In the data rows, the value 128 means zero.
Here are some points:
tensor([161, 173, 074, 184, 056, 176, 140, 119, 110, 101, 155, 164, 149, 076, 129, 101, 179, 097, 120, 163, 066, 169, 158, 162, 148, 114, 104, 096])
tensor([000, 128, 203, 060, 241, 127, 184, 096, 139, 176, 132, 080, 056, 138, 135, 160, 058, 185, 123, 096, 179, 073, 113, 101, 131, 157, 080, 123])
tensor([157, 102, 153, 109, 151, 067, 096, 160, 170, 160, 113, 212, 170, 137, 116, 177, 112, 137, 140, 101, 159, 142, 048, 108, 114, 120, 095, 194])
tensor([131, 136, 098, 138, 065, 183, 114, 099, 078, 098, 115, 081, 136, 097, 138, 060, 187, 120, 151, 171, 095, 173, 116, 145, 130, 193, 151, 088])
tensor([176, 146, 129, 144, 071, 126, 092, 144, 128, 128, 118, 162, 184, 123, 113, 130, 169, 129, 132, 128, 102, 158, 119, 139, 126, 121, 130, 163])
tensor([133, 125, 150, 132, 118, 121, 151, 110, 129, 141, 124, 059, 101, 163, 132, 140, 107, 137, 114, 113, 123, 108, 185, 128, 109, 084, 167, 133])
tensor([132, 150, 021, 147, 000, 220, 125, 060, 024, 041, 145, 000, 071, 071, 142, 051, 255, 000, 067, 255, 000, 223, 255, 238, 215, 220, 135, 026])
tensor([152, 166, 092, 144, 096, 116, 139, 101, 117, 112, 109, 103, 097, 105, 140, 156, 156, 118, 089, 200, 097, 136, 146, 151, 138, 129, 114, 106])
tensor([120, 143, 148, 136, 096, 185, 128, 125, 105, 150, 112, 086, 126, 111, 141, 103, 159, 128, 144, 167, 133, 127, 137, 124, 121, 137, 124, 080])
tensor([132, 160, 115, 130, 068, 208, 105, 111, 113, 108, 115, 075, 117, 113, 169, 084, 164, 088, 103, 208, 099, 187, 128, 168, 151, 170, 123, 083])
tensor([223, 114, 125, 144, 068, 131, 045, 185, 156, 098, 109, 179, 190, 133, 144, 116, 157, 086, 139, 144, 116, 144, 080, 115, 096, 120, 166, 154])
tensor([099, 101, 106, 123, 120, 146, 106, 111, 087, 143, 138, 112, 147, 119, 106, 084, 130, 135, 151, 109, 087, 165, 123, 143, 151, 186, 123, 166])
tensor([159, 156, 062, 139, 041, 114, 116, 125, 179, 143, 152, 159, 143, 110, 141, 085, 186, 094, 100, 202, 111, 219, 122, 151, 135, 137, 122, 107])
tensor([136, 131, 132, 138, 146, 051, 149, 115, 153, 140, 121, 182, 127, 125, 117, 160, 107, 129, 123, 101, 150, 111, 117, 106, 122, 117, 131, 129])
tensor([066, 103, 122, 114, 193, 066, 178, 081, 111, 157, 129, 153, 110, 135, 094, 176, 081, 172, 136, 075, 146, 093, 128, 107, 132, 144, 094, 128])
tensor([125, 128, 149, 129, 104, 151, 077, 130, 105, 135, 114, 180, 188, 134, 092, 157, 136, 093, 168, 094, 102, 119, 068, 125, 112, 134, 104, 187])
tensor([191, 140, 101, 152, 108, 033, 068, 177, 182, 082, 095, 255, 187, 115, 115, 199, 166, 057, 162, 078, 172, 118, 053, 119, 120, 045, 114, 161])
tensor([070, 094, 188, 049, 215, 090, 142, 140, 120, 121, 115, 121, 111, 117, 095, 174, 104, 164, 147, 102, 168, 086, 082, 110, 140, 131, 068, 154])
tensor([016, 100, 140, 084, 224, 080, 221, 046, 079, 167, 138, 063, 053, 127, 093, 165, 065, 192, 133, 096, 137, 080, 166, 113, 151, 171, 087, 103])
tensor([184, 098, 098, 159, 110, 183, 087, 180, 124, 073, 174, 168, 169, 099, 146, 116, 132, 094, 125, 120, 079, 121, 114, 119, 102, 080, 165, 163])
tensor([236, 116, 103, 150, 061, 098, 057, 174, 181, 135, 132, 246, 214, 121, 139, 140, 159, 087, 126, 143, 112, 199, 050, 136, 113, 119, 107, 193])
tensor([085, 121, 117, 127, 094, 188, 135, 113, 096, 142, 108, 064, 153, 179, 109, 101, 137, 091, 132, 105, 125, 095, 187, 112, 095, 151, 160, 109])
tensor([028, 120, 114, 095, 141, 132, 195, 064, 072, 145, 132, 000, 034, 123, 111, 101, 114, 134, 097, 177, 076, 116, 212, 136, 161, 182, 109, 096])
tensor([104, 126, 164, 100, 213, 126, 144, 130, 155, 162, 154, 158, 123, 149, 118, 125, 062, 181, 145, 080, 169, 101, 093, 109, 119, 122, 115, 131])
tensor([255, 216, 006, 214, 000, 213, 030, 200, 155, 081, 139, 250, 255, 108, 151, 052, 255, 005, 114, 230, 075, 252, 117, 190, 120, 126, 148, 115])
tensor([079, 107, 159, 129, 206, 059, 165, 125, 138, 181, 083, 171, 135, 156, 100, 155, 067, 166, 189, 024, 208, 072, 095, 058, 100, 096, 117, 136])
tensor([082, 079, 190, 100, 254, 105, 165, 144, 117, 142, 099, 101, 098, 169, 108, 178, 056, 222, 168, 036, 218, 064, 109, 102, 128, 108, 136, 149])
tensor([099, 108, 149, 093, 219, 046, 148, 142, 164, 191, 076, 156, 140, 197, 099, 174, 064, 163, 147, 047, 224, 083, 093, 065, 098, 110, 131, 167])
tensor([070, 124, 191, 079, 155, 093, 131, 142, 154, 153, 134, 146, 132, 153, 104, 154, 119, 161, 123, 080, 165, 087, 133, 106, 104, 096, 120, 155])
tensor([138, 151, 147, 129, 169, 128, 120, 125, 145, 096, 132, 202, 114, 096, 157, 151, 093, 147, 143, 107, 147, 113, 064, 117, 135, 136, 109, 109])
tensor([085, 112, 114, 106, 163, 132, 215, 071, 053, 122, 131, 014, 078, 113, 097, 112, 126, 172, 115, 153, 110, 116, 227, 148, 171, 129, 107, 079])
tensor([179, 116, 147, 148, 114, 095, 062, 173, 158, 097, 084, 255, 213, 141, 120, 188, 141, 111, 172, 044, 169, 083, 057, 099, 084, 061, 146, 173])
tensor([255, 161, 039, 237, 000, 105, 041, 212, 224, 081, 159, 255, 250, 085, 165, 117, 197, 006, 113, 148, 070, 204, 085, 134, 102, 046, 151, 173])
tensor([000, 129, 157, 053, 225, 080, 222, 063, 127, 204, 129, 034, 036, 141, 108, 126, 072, 214, 123, 133, 197, 120, 152, 114, 151, 163, 092, 090])
tensor([026, 069, 191, 057, 217, 107, 183, 073, 092, 190, 121, 009, 066, 141, 103, 152, 057, 198, 131, 127, 137, 113, 138, 123, 153, 189, 091, 140])
tensor([213, 123, 133, 160, 113, 117, 082, 174, 177, 129, 133, 207, 179, 134, 152, 139, 124, 122, 129, 109, 132, 137, 082, 117, 096, 090, 152, 170])
tensor([118, 120, 222, 110, 255, 000, 138, 171, 217, 184, 105, 255, 135, 170, 113, 238, 034, 239, 160, 000, 248, 019, 055, 068, 082, 001, 120, 219])
tensor([118, 097, 142, 112, 133, 087, 135, 116, 117, 128, 114, 049, 072, 120, 127, 172, 118, 124, 101, 189, 107, 112, 152, 123, 136, 135, 136, 131])
tensor([108, 118, 153, 132, 220, 089, 142, 168, 167, 127, 144, 255, 175, 150, 104, 174, 063, 142, 180, 000, 175, 031, 092, 069, 076, 050, 121, 182])
tensor([179, 109, 134, 120, 079, 150, 080, 157, 112, 101, 117, 080, 141, 133, 138, 099, 153, 103, 126, 173, 092, 145, 128, 130, 126, 160, 154, 121])
tensor([031, 128, 158, 097, 150, 093, 170, 086, 134, 171, 130, 093, 098, 147, 113, 143, 110, 171, 125, 098, 149, 072, 169, 102, 119, 153, 123, 108])
tensor([165, 147, 104, 175, 093, 155, 118, 146, 167, 135, 169, 169, 155, 136, 153, 077, 116, 107, 119, 108, 115, 154, 137, 112, 095, 129, 165, 120])
tensor([118, 096, 171, 090, 149, 121, 106, 143, 119, 129, 100, 065, 115, 148, 124, 120, 111, 143, 144, 134, 137, 094, 116, 110, 120, 151, 147, 128])
tensor([046, 110, 161, 115, 198, 113, 206, 087, 106, 156, 142, 027, 043, 122, 130, 121, 061, 174, 107, 124, 128, 089, 206, 120, 164, 131, 126, 097])
tensor([179, 137, 125, 150, 056, 157, 041, 155, 125, 116, 107, 227, 224, 125, 102, 158, 173, 060, 166, 105, 084, 146, 055, 134, 104, 114, 107, 196])
tensor([204, 150, 107, 148, 116, 110, 070, 192, 202, 105, 156, 255, 202, 096, 150, 130, 157, 137, 134, 121, 152, 171, 039, 132, 124, 091, 112, 169])
tensor([138, 096, 169, 118, 213, 024, 157, 143, 117, 161, 082, 197, 159, 170, 076, 166, 063, 176, 191, 018, 190, 084, 087, 076, 096, 096, 105, 183])
tensor([054, 136, 144, 091, 130, 161, 141, 107, 141, 130, 139, 041, 068, 138, 141, 126, 130, 108, 105, 185, 123, 089, 149, 121, 110, 149, 136, 089])
tensor([101, 118, 130, 114, 131, 111, 102, 171, 177, 132, 115, 140, 127, 130, 147, 128, 153, 112, 123, 122, 165, 131, 110, 110, 124, 121, 138, 145])
tensor([000, 131, 168, 066, 175, 232, 197, 068, 084, 138, 131, 000, 007, 132, 156, 083, 106, 139, 099, 194, 144, 094, 207, 138, 159, 207, 136, 031])
tensor([103, 113, 134, 120, 207, 070, 167, 124, 120, 119, 107, 149, 098, 124, 112, 161, 100, 157, 162, 083, 166, 094, 103, 106, 129, 086, 115, 130])
tensor([195, 157, 040, 149, 066, 184, 109, 133, 106, 097, 126, 140, 176, 109, 133, 106, 195, 067, 103, 198, 084, 207, 120, 172, 150, 166, 101, 113])
tensor([059, 120, 203, 079, 157, 094, 126, 142, 161, 149, 134, 135, 126, 161, 102, 160, 123, 162, 128, 077, 177, 085, 130, 103, 099, 099, 132, 157])
tensor([201, 139, 107, 142, 134, 110, 081, 183, 187, 108, 146, 255, 184, 097, 153, 129, 141, 141, 132, 120, 154, 176, 050, 128, 130, 100, 120, 163])
tensor([006, 140, 176, 079, 193, 141, 159, 094, 143, 169, 140, 084, 068, 128, 135, 158, 091, 169, 111, 118, 148, 099, 117, 116, 139, 162, 090, 123])
tensor([220, 135, 077, 180, 109, 058, 088, 179, 175, 090, 113, 255, 178, 114, 135, 154, 154, 080, 156, 093, 144, 134, 056, 112, 100, 051, 138, 162])
tensor([004, 118, 150, 079, 218, 097, 206, 072, 092, 163, 125, 027, 040, 140, 103, 143, 070, 166, 123, 115, 137, 073, 186, 108, 145, 144, 103, 113])
10 more points follow, each with its number after it:
tensor([178, 099, 122, 131, 120, 052, 100, 155, 170, 121, 115, 157, 126, 116, 134, 186, 132, 107, 118, 167, 129, 122, 095, 118, 111, 100, 133, 157]) 0
tensor([067, 128, 119, 108, 153, 100, 173, 093, 110, 151, 138, 073, 078, 131, 104, 143, 117, 132, 108, 130, 104, 110, 161, 115, 123, 125, 119, 135]) 1
tensor([140, 109, 107, 139, 137, 162, 150, 099, 097, 094, 152, 041, 056, 117, 150, 072, 100, 140, 112, 191, 108, 159, 152, 148, 151, 162, 173, 075]) 2
tensor([131, 087, 177, 098, 190, 047, 112, 151, 175, 174, 115, 217, 163, 148, 107, 198, 082, 169, 151, 063, 177, 118, 038, 090, 107, 107, 091, 209]) 3
tensor([245, 133, 118, 174, 044, 100, 023, 203, 181, 071, 100, 255, 255, 124, 136, 195, 191, 059, 169, 071, 151, 112, 035, 111, 072, 050, 154, 189]) 4
tensor([193, 157, 104, 126, 099, 142, 085, 151, 115, 102, 139, 192, 171, 113, 118, 093, 172, 097, 132, 171, 102, 174, 079, 143, 120, 150, 104, 131]) 5
tensor([191, 109, 157, 133, 168, 100, 094, 188, 186, 140, 148, 214, 181, 159, 128, 145, 112, 168, 143, 076, 181, 123, 074, 112, 101, 082, 138, 183]) 6
tensor([029, 086, 177, 083, 255, 051, 193, 113, 134, 170, 074, 127, 097, 223, 102, 206, 037, 161, 178, 000, 251, 010, 110, 051, 086, 107, 131, 142]) 7
tensor([090, 132, 160, 104, 144, 107, 140, 104, 104, 158, 110, 087, 124, 137, 099, 134, 123, 174, 136, 111, 133, 109, 145, 128, 139, 133, 105, 142]) 8
tensor([129, 130, 106, 122, 134, 150, 122, 136, 130, 122, 149, 134, 130, 097, 143, 095, 145, 161, 113, 153, 122, 170, 115, 150, 160, 156, 107, 119]) 9
Which of these numbered points is nearest to each point below, ignoring the 2 directions in which the first points spread most? Its number follows each.
tensor([145, 118, 124, 132, 182, 070, 131, 158, 162, 127, 079, 229, 175, 196, 118, 189, 094, 083, 174, 002, 214, 064, 088, 070, 077, 090, 139, 156]) > 7
tensor([200, 155, 069, 183, 028, 165, 075, 147, 110, 079, 115, 151, 187, 115, 131, 095, 221, 093, 136, 164, 088, 186, 134, 179, 145, 112, 150, 128]) > 8
tensor([148, 141, 112, 119, 147, 131, 115, 152, 153, 123, 151, 178, 146, 102, 143, 108, 141, 159, 119, 138, 133, 169, 092, 139, 151, 128, 109, 133]) > 9
tensor([157, 094, 140, 107, 116, 093, 098, 132, 146, 152, 123, 149, 169, 133, 114, 152, 127, 131, 129, 136, 118, 166, 077, 128, 127, 143, 100, 179]) > 3
tensor([025, 084, 193, 033, 251, 112, 182, 101, 068, 135, 113, 049, 068, 128, 087, 155, 077, 185, 140, 113, 155, 076, 126, 119, 165, 160, 069, 128]) > 5
tensor([253, 124, 092, 167, 052, 068, 050, 191, 194, 084, 127, 225, 173, 107, 149, 178, 178, 057, 111, 178, 101, 157, 070, 127, 097, 080, 149, 179]) > 0
tensor([176, 133, 072, 160, 096, 133, 114, 142, 125, 106, 099, 168, 167, 177, 138, 136, 148, 038, 141, 091, 137, 129, 134, 116, 096, 121, 148, 128]) > 7
tensor([130, 131, 155, 123, 133, 096, 113, 136, 135, 147, 111, 163, 162, 136, 107, 154, 127, 160, 144, 093, 140, 116, 109, 114, 126, 107, 111, 168]) > 8
tensor([255, 114, 100, 179, 133, 086, 073, 186, 196, 088, 145, 255, 167, 116, 163, 124, 099, 103, 152, 103, 160, 161, 032, 110, 090, 064, 175, 154]) > 2
tensor([166, 107, 119, 120, 077, 131, 101, 121, 123, 140, 138, 106, 157, 117, 124, 125, 151, 112, 114, 185, 075, 200, 119, 157, 142, 173, 107, 166]) > 3
tensor([042, 133, 121, 091, 160, 102, 187, 090, 135, 178, 141, 079, 072, 139, 128, 104, 108, 172, 109, 156, 169, 153, 147, 128, 154, 167, 109, 086]) > 9
tensor([026, 109, 158, 086, 220, 087, 201, 091, 108, 164, 112, 057, 053, 149, 104, 148, 070, 158, 127, 099, 145, 068, 162, 097, 131, 127, 104, 128]) > 1
tensor([032, 118, 134, 108, 201, 134, 205, 069, 075, 158, 136, 032, 040, 104, 126, 105, 063, 174, 119, 136, 116, 105, 183, 127, 179, 182, 097, 073]) > 9
tensor([060, 131, 106, 127, 179, 113, 189, 074, 100, 142, 164, 080, 044, 130, 108, 113, 104, 132, 119, 135, 118, 126, 167, 137, 146, 139, 113, 094]) > 1
tensor([207, 145, 079, 194, 042, 131, 113, 149, 161, 103, 160, 169, 151, 085, 155, 106, 163, 072, 101, 170, 065, 177, 163, 147, 132, 096, 141, 124]) > 1
tensor([255, 091, 076, 186, 096, 118, 070, 192, 134, 070, 134, 190, 172, 117, 151, 127, 143, 095, 126, 148, 102, 182, 081, 147, 116, 079, 178, 171]) > 2
tensor([162, 138, 129, 109, 106, 118, 103, 153, 125, 137, 125, 221, 211, 113, 083, 098, 147, 135, 178, 110, 138, 157, 071, 131, 124, 127, 091, 154]) > 5
tensor([111, 111, 161, 116, 132, 111, 102, 134, 112, 105, 094, 152, 154, 140, 108, 188, 135, 138, 151, 062, 153, 066, 107, 108, 112, 097, 142, 148]) > 4
tensor([130, 127, 123, 142, 109, 134, 108, 148, 147, 145, 092, 180, 203, 183, 106, 142, 118, 086, 172, 052, 161, 082, 124, 084, 072, 100, 156, 147]) > 7
tensor([029, 109, 171, 091, 207, 137, 181, 106, 095, 175, 093, 073, 115, 198, 089, 150, 060, 154, 163, 033, 190, 035, 170, 079, 092, 131, 141, 127]) > 7
tensor([156, 149, 126, 138, 064, 145, 100, 128, 104, 130, 129, 116, 167, 118, 114, 113, 174, 128, 121, 150, 081, 163, 147, 156, 141, 132, 124, 147]) > 8
tensor([194, 119, 104, 169, 145, 107, 111, 136, 135, 117, 119, 188, 154, 145, 126, 143, 093, 114, 167, 094, 134, 118, 076, 103, 096, 104, 154, 141]) > 2
tensor([099, 154, 123, 085, 155, 128, 134, 125, 164, 156, 145, 129, 115, 132, 128, 120, 142, 142, 098, 182, 164, 159, 121, 148, 158, 148, 082, 102]) > 9
tensor([172, 108, 126, 120, 091, 105, 095, 141, 135, 144, 130, 156, 167, 122, 128, 144, 140, 116, 119, 155, 103, 178, 093, 138, 137, 152, 097, 174]) > 3
tensor([060, 118, 130, 115, 129, 184, 156, 108, 086, 145, 096, 058, 140, 183, 102, 114, 106, 105, 150, 078, 142, 073, 186, 100, 102, 153, 157, 103]) > 7
tensor([145, 104, 129, 110, 091, 123, 111, 117, 125, 145, 138, 103, 147, 116, 118, 136, 152, 135, 114, 169, 091, 180, 107, 154, 140, 165, 109, 163]) > 3
tensor([135, 120, 135, 142, 199, 066, 140, 151, 177, 148, 136, 255, 143, 108, 134, 152, 062, 141, 160, 056, 179, 102, 075, 085, 121, 091, 111, 148]) > 9
tensor([009, 119, 150, 063, 201, 166, 175, 077, 088, 149, 107, 000, 015, 137, 152, 098, 100, 134, 113, 173, 133, 086, 147, 108, 147, 204, 119, 077]) > 5
tensor([124, 145, 082, 163, 059, 165, 093, 125, 139, 102, 178, 104, 136, 116, 146, 122, 157, 076, 078, 149, 050, 153, 182, 166, 146, 141, 163, 149]) > 1
tensor([201, 134, 068, 181, 074, 078, 100, 149, 172, 107, 146, 255, 203, 108, 124, 166, 161, 095, 138, 096, 110, 155, 081, 125, 107, 102, 120, 159]) > 1
tensor([134, 100, 139, 141, 203, 097, 151, 113, 113, 138, 117, 132, 111, 161, 112, 145, 064, 145, 165, 075, 149, 081, 101, 091, 092, 105, 149, 134]) > 2
tensor([165, 134, 129, 125, 077, 100, 097, 137, 133, 116, 097, 143, 176, 135, 109, 152, 168, 117, 129, 128, 117, 137, 134, 139, 129, 109, 134, 164]) > 8
tensor([255, 131, 054, 201, 045, 157, 083, 138, 113, 084, 140, 166, 174, 128, 139, 092, 162, 040, 144, 167, 063, 187, 104, 140, 099, 120, 173, 128]) > 2
tensor([091, 095, 176, 117, 142, 136, 118, 125, 104, 100, 086, 121, 136, 139, 117, 174, 122, 145, 153, 071, 153, 060, 116, 110, 118, 111, 141, 126]) > 4
tensor([138, 126, 109, 135, 073, 218, 134, 104, 074, 112, 174, 000, 087, 129, 132, 056, 169, 134, 082, 233, 057, 193, 217, 201, 166, 194, 152, 090]) > 6
tensor([255, 131, 113, 206, 079, 077, 033, 215, 198, 090, 111, 255, 255, 120, 138, 175, 150, 092, 181, 027, 154, 118, 009, 073, 047, 035, 165, 195]) > 4
tensor([193, 167, 044, 199, 011, 219, 108, 139, 105, 077, 185, 155, 181, 101, 143, 065, 189, 026, 120, 160, 017, 170, 186, 164, 117, 121, 150, 114]) > 1
tensor([125, 104, 101, 110, 032, 205, 131, 069, 060, 132, 147, 000, 101, 103, 129, 069, 184, 102, 070, 255, 014, 234, 192, 201, 179, 245, 108, 098]) > 3
tensor([063, 126, 142, 107, 148, 159, 150, 107, 091, 165, 100, 069, 136, 193, 100, 123, 115, 106, 146, 071, 150, 065, 173, 089, 083, 134, 152, 122]) > 7
tensor([114, 150, 124, 087, 157, 117, 142, 137, 164, 154, 135, 149, 123, 139, 132, 132, 128, 146, 106, 162, 180, 154, 115, 148, 150, 146, 082, 103]) > 9
Here are 10 other points, each followed by its number:
tensor([070, 146, 164, 096, 126, 187, 129, 120, 105, 127, 098, 049, 109, 139, 138, 123, 161, 131, 126, 151, 143, 101, 158, 141, 128, 134, 121, 101]) 0
tensor([152, 132, 128, 149, 108, 097, 125, 113, 143, 100, 140, 148, 107, 116, 130, 151, 125, 114, 099, 146, 102, 113, 146, 139, 128, 102, 143, 111]) 1
tensor([255, 143, 024, 217, 000, 183, 077, 136, 094, 076, 150, 138, 170, 111, 154, 063, 184, 011, 121, 212, 018, 213, 135, 165, 112, 159, 178, 117]) 2
tensor([076, 099, 201, 077, 255, 095, 155, 137, 143, 175, 134, 111, 101, 173, 103, 160, 054, 222, 146, 062, 212, 073, 118, 108, 124, 111, 132, 150]) 3
tensor([028, 147, 117, 126, 158, 184, 220, 051, 040, 140, 152, 011, 054, 084, 113, 090, 126, 175, 113, 166, 082, 119, 221, 153, 183, 161, 083, 061]) 4
tensor([222, 158, 077, 158, 000, 169, 095, 131, 099, 103, 140, 086, 165, 096, 143, 065, 229, 087, 101, 238, 051, 208, 158, 173, 121, 133, 143, 106]) 5
tensor([164, 160, 063, 192, 000, 252, 135, 100, 096, 113, 189, 022, 115, 110, 170, 002, 171, 066, 074, 221, 022, 214, 225, 167, 137, 207, 178, 059]) 6
tensor([000, 109, 179, 048, 255, 050, 229, 082, 154, 214, 117, 092, 044, 157, 101, 148, 035, 234, 134, 091, 234, 091, 131, 091, 143, 139, 084, 101]) 7
tensor([024, 098, 192, 097, 211, 077, 182, 088, 133, 156, 117, 075, 060, 155, 120, 182, 050, 186, 137, 059, 177, 037, 148, 092, 114, 125, 147, 124]) 8
tensor([084, 143, 181, 096, 237, 074, 191, 104, 166, 168, 135, 114, 058, 154, 124, 155, 066, 219, 130, 119, 221, 079, 138, 126, 124, 079, 113, 087]) 9
The same question for these:
tensor([103, 152, 110, 106, 130, 080, 147, 115, 172, 180, 132, 158, 113, 128, 128, 117, 133, 146, 116, 154, 164, 163, 118, 121, 129, 123, 102, 110]) > 7
tensor([165, 111, 122, 148, 163, 111, 138, 119, 112, 124, 126, 131, 128, 144, 110, 136, 090, 119, 167, 099, 129, 111, 104, 102, 097, 119, 151, 134]) > 2
tensor([214, 124, 103, 165, 053, 198, 097, 160, 125, 104, 169, 088, 153, 132, 150, 072, 165, 099, 104, 192, 084, 202, 163, 184, 143, 159, 156, 125]) > 3
tensor([217, 146, 098, 156, 024, 155, 098, 143, 113, 109, 137, 112, 159, 104, 144, 085, 205, 112, 107, 214, 075, 193, 143, 158, 119, 139, 138, 115]) > 5
tensor([180, 137, 135, 154, 101, 084, 112, 137, 163, 095, 143, 203, 137, 108, 130, 171, 121, 106, 112, 130, 121, 116, 117, 133, 120, 085, 145, 138]) > 1
tensor([166, 136, 150, 142, 143, 064, 117, 147, 168, 117, 131, 223, 136, 121, 128, 186, 089, 118, 123, 095, 143, 090, 107, 108, 109, 080, 139, 149]) > 1
tensor([091, 102, 168, 124, 189, 064, 148, 128, 163, 150, 116, 177, 107, 161, 129, 187, 064, 157, 140, 042, 182, 048, 106, 076, 090, 089, 154, 148]) > 8
tensor([094, 149, 080, 110, 068, 146, 168, 083, 115, 148, 150, 039, 082, 116, 143, 061, 165, 118, 079, 240, 100, 211, 195, 171, 166, 195, 109, 057]) > 7
tensor([117, 138, 127, 108, 167, 033, 140, 149, 216, 178, 126, 235, 144, 138, 126, 149, 105, 157, 140, 090, 208, 139, 063, 096, 109, 093, 098, 145]) > 7
tensor([201, 128, 097, 184, 031, 105, 071, 156, 184, 095, 132, 212, 178, 126, 156, 144, 172, 064, 117, 121, 100, 139, 102, 124, 094, 094, 180, 148]) > 8
tensor([034, 120, 172, 108, 224, 138, 203, 085, 115, 189, 159, 051, 055, 158, 134, 089, 032, 183, 127, 080, 160, 083, 180, 084, 120, 161, 148, 099]) > 6
tensor([060, 157, 127, 135, 174, 148, 197, 081, 085, 147, 147, 103, 083, 093, 111, 117, 111, 171, 129, 119, 118, 102, 172, 129, 160, 120, 077, 091]) > 4
tensor([182, 153, 103, 167, 047, 131, 113, 112, 125, 088, 148, 125, 114, 103, 145, 127, 158, 081, 078, 201, 059, 151, 167, 164, 148, 131, 149, 102]) > 1
tensor([088, 130, 186, 114, 177, 134, 147, 133, 131, 173, 099, 146, 127, 136, 126, 144, 087, 164, 176, 088, 204, 075, 104, 082, 101, 103, 111, 106]) > 0
tensor([158, 123, 161, 141, 167, 049, 123, 150, 181, 115, 121, 236, 137, 125, 124, 196, 075, 146, 136, 067, 169, 075, 094, 103, 115, 074, 135, 149]) > 1
tensor([146, 112, 144, 136, 144, 152, 129, 145, 133, 130, 156, 089, 125, 152, 128, 112, 120, 161, 124, 135, 140, 141, 141, 146, 136, 138, 146, 133]) > 3
tensor([138, 116, 131, 126, 104, 214, 137, 124, 090, 128, 163, 013, 103, 135, 137, 063, 140, 144, 096, 190, 087, 169, 191, 179, 154, 175, 147, 098]) > 3
tensor([100, 092, 156, 119, 247, 082, 172, 101, 107, 163, 117, 127, 081, 167, 107, 168, 029, 169, 168, 056, 170, 059, 094, 072, 096, 111, 136, 139]) > 2
tensor([182, 113, 150, 136, 159, 124, 105, 182, 169, 133, 148, 187, 163, 159, 131, 125, 108, 158, 142, 096, 167, 134, 088, 122, 109, 104, 139, 167]) > 3
tensor([138, 146, 148, 086, 200, 071, 120, 169, 216, 158, 130, 247, 158, 151, 123, 179, 099, 155, 135, 104, 226, 126, 055, 111, 112, 098, 079, 150]) > 7
tensor([223, 127, 136, 143, 103, 086, 103, 175, 158, 136, 116, 206, 185, 121, 132, 132, 138, 142, 146, 121, 155, 147, 085, 118, 095, 084, 125, 147]) > 5
tensor([102, 135, 129, 147, 135, 164, 164, 107, 139, 157, 165, 085, 103, 142, 142, 079, 091, 137, 117, 108, 126, 139, 163, 109, 110, 152, 169, 096]) > 6
tensor([120, 110, 148, 136, 142, 064, 118, 139, 181, 127, 111, 190, 136, 148, 133, 178, 099, 134, 133, 066, 162, 077, 099, 086, 097, 091, 153, 147]) > 8
tensor([094, 123, 158, 085, 162, 094, 186, 101, 081, 111, 094, 027, 078, 126, 101, 145, 139, 167, 135, 159, 156, 089, 183, 129, 140, 102, 111, 086]) > 5
tensor([125, 075, 130, 121, 166, 129, 150, 118, 070, 129, 144, 078, 113, 133, 096, 103, 083, 148, 163, 111, 093, 122, 128, 114, 129, 161, 123, 152]) > 2
tensor([148, 115, 115, 145, 143, 073, 082, 202, 221, 136, 097, 228, 158, 152, 162, 174, 119, 085, 129, 072, 200, 105, 061, 077, 088, 080, 156, 171]) > 8
tensor([193, 142, 131, 174, 177, 163, 113, 161, 178, 126, 173, 195, 135, 130, 178, 117, 047, 145, 125, 082, 127, 121, 090, 108, 095, 087, 158, 153]) > 6
tensor([255, 142, 078, 192, 019, 163, 041, 205, 179, 096, 162, 222, 221, 135, 148, 091, 197, 083, 112, 161, 094, 212, 094, 167, 106, 098, 168, 164]) > 3
tensor([119, 158, 122, 090, 140, 131, 131, 128, 171, 150, 144, 136, 125, 134, 126, 124, 152, 138, 097, 184, 159, 169, 115, 153, 150, 149, 085, 101]) > 7
tensor([146, 168, 086, 170, 080, 176, 153, 109, 099, 111, 155, 142, 137, 078, 126, 101, 165, 104, 125, 158, 082, 154, 159, 152, 146, 121, 100, 097]) > 4
tensor([097, 114, 160, 107, 188, 090, 169, 111, 137, 168, 147, 147, 128, 152, 099, 096, 075, 175, 172, 062, 168, 120, 102, 091, 102, 131, 133, 143]) > 6
tensor([174, 134, 152, 150, 221, 123, 119, 160, 192, 138, 161, 217, 126, 134, 167, 142, 045, 167, 138, 059, 162, 094, 060, 092, 094, 066, 149, 164]) > 6
tensor([060, 156, 113, 144, 147, 181, 201, 081, 058, 136, 149, 065, 074, 088, 122, 101, 120, 151, 116, 140, 091, 115, 204, 149, 168, 138, 089, 077]) > 4
tensor([156, 105, 144, 119, 167, 101, 102, 158, 144, 136, 137, 152, 158, 161, 099, 171, 100, 154, 135, 096, 150, 104, 118, 136, 128, 121, 142, 174]) > 3
tensor([255, 111, 116, 170, 000, 141, 028, 180, 142, 085, 128, 127, 203, 113, 150, 127, 206, 074, 099, 195, 047, 197, 104, 153, 101, 119, 188, 185]) > 5
tensor([097, 124, 162, 088, 186, 121, 131, 154, 148, 149, 124, 136, 141, 148, 117, 146, 108, 167, 137, 100, 183, 106, 118, 120, 135, 138, 116, 143]) > 3
tensor([149, 115, 162, 119, 157, 094, 139, 145, 130, 150, 113, 144, 139, 138, 117, 132, 107, 181, 143, 108, 163, 116, 111, 108, 107, 101, 120, 134]) > 5
tensor([183, 131, 111, 173, 051, 110, 087, 148, 174, 100, 141, 207, 163, 121, 156, 146, 153, 075, 117, 114, 105, 129, 107, 117, 090, 103, 172, 152]) > 8
tensor([055, 135, 166, 090, 179, 158, 137, 139, 171, 134, 113, 120, 092, 133, 161, 131, 112, 124, 133, 114, 200, 086, 093, 090, 103, 120, 128, 094]) > 0
tensor([145, 132, 103, 163, 041, 142, 110, 112, 132, 108, 141, 098, 119, 121, 151, 114, 158, 078, 090, 163, 078, 141, 167, 139, 126, 141, 171, 108]) > 8
